In the rows, zero is written as 128.
One turn sends every row of this set to another row. A few are shown first. Where does it send the rows asked after them?
gunap: [114 139 146 104 147 115 122 150 116 100 145 112 114 119 125  90]
Sebeb: [136 129 117 149 103 103 131 133  86 132 142 123 121 130 103 129]
fota: [105 127 152 126 144 100 127 151 111 113 131 139 132 111 132  83]
nokuv: [135 162 118 134 136 103 129 150  87 145 129 151 136 120 113 128]
boda: [121 118 139  94 138 116 118 120 136  97 129 159 164 140 133 121]
Lugum: [135 106 132  95 131 132 116 123 132  73 127 158 142 121 131 127]
Rad: [103 157 133 139 129  97 116 165 107 117 137 124 116  99 136 131]
Zov: [109 132 144 118 138 102 125 131 118 108 147 108 117 135 126  85]
Timal: [102 158 129 130 120  91 126 142 109 120 137  97 120 115 139 130]
bomu: [119 132 143 120 142 115 156 134 110 148 121 132 106 124 127 154]
Suv: [140 123  69 100 123 139 134 127 114 134 141 128 131 123 132 131]
rodu: [126 108 139  96 127 128 103 132 129  77 136 156 150 128 128 121]
Sas: [132 117 132  97 147 122 122 113 136  90 125 166 154 134 135 125]
Tuk: [118 136 104 117  97  87 145 134  86 114 119 114 131 106 132 132]
Sal: [105 138 126 137 145 111 111 135 106 116 119 147  83 117 130 149]
Dazem: [117 102  67 135 122 131 123 118 107 121 126 151 135 114 132 129]
sogo: [104 138 141 157 116  91 121 148 103 126 135 117 125 112 136 122]
pimid: [126 169  98 113 128 102 107 146  84 106 121 131 115 107 127 134]
Vunu: [124 109 133  83 127 120 131 139 141  89 141 150 159 131 123 129]
guzi: [111 109 137 142 117 116 125 133  98 113 120 131  89 111 130 146]
Ramu: [132 101 127  94 131 121 139 127 144  86 137 154 150 130 126 133]
dumi: [125 111  66 132 123 124 117 125 109 134 130 159 135 117 134 120]
Vabi: [ 94 124 135 116 139  89 138 158 121 103 138 130 125 111 133  90]
pitu: [120 160 149 136 130 108 122 151 103 135 141 110 123 115 131 127]
sul: [129 129  68  97 135 143 136 124 113 124 134 127 137 115 133 140]
Lom: [147 131  83 106 129 147 119 115  99 140 128 134 142 122 140 120]
Neden: [128 104 123 110 140 119 122 117 144  87 140 167 142 142 118 127]
Zagur: [115 109 126 104 131 115 110 127 145  84 145 159 146 145 117 125]
gugig: [131 116  78 126 135 151 116 141 102 124 127 162 136 100 130 135]
riza: [141 121  88 116 134 151 131 108 100 140 130 132 145 125 132 128]
Fef: [136 110  76 120 118 142 116 144 100 124 126 155 135  98 139 124]
sili: [107 141 135 106 134 107 145 119 101 127 105 118 107 113 151 150]

Ramu goes to Neden
Dazem goes to riza
Now find these:
Vunu goes to Zagur
sogo goes to pitu
Lom goes to Fef
Sebeb goes to nokuv
Sal goes to sili
Zov goes to fota

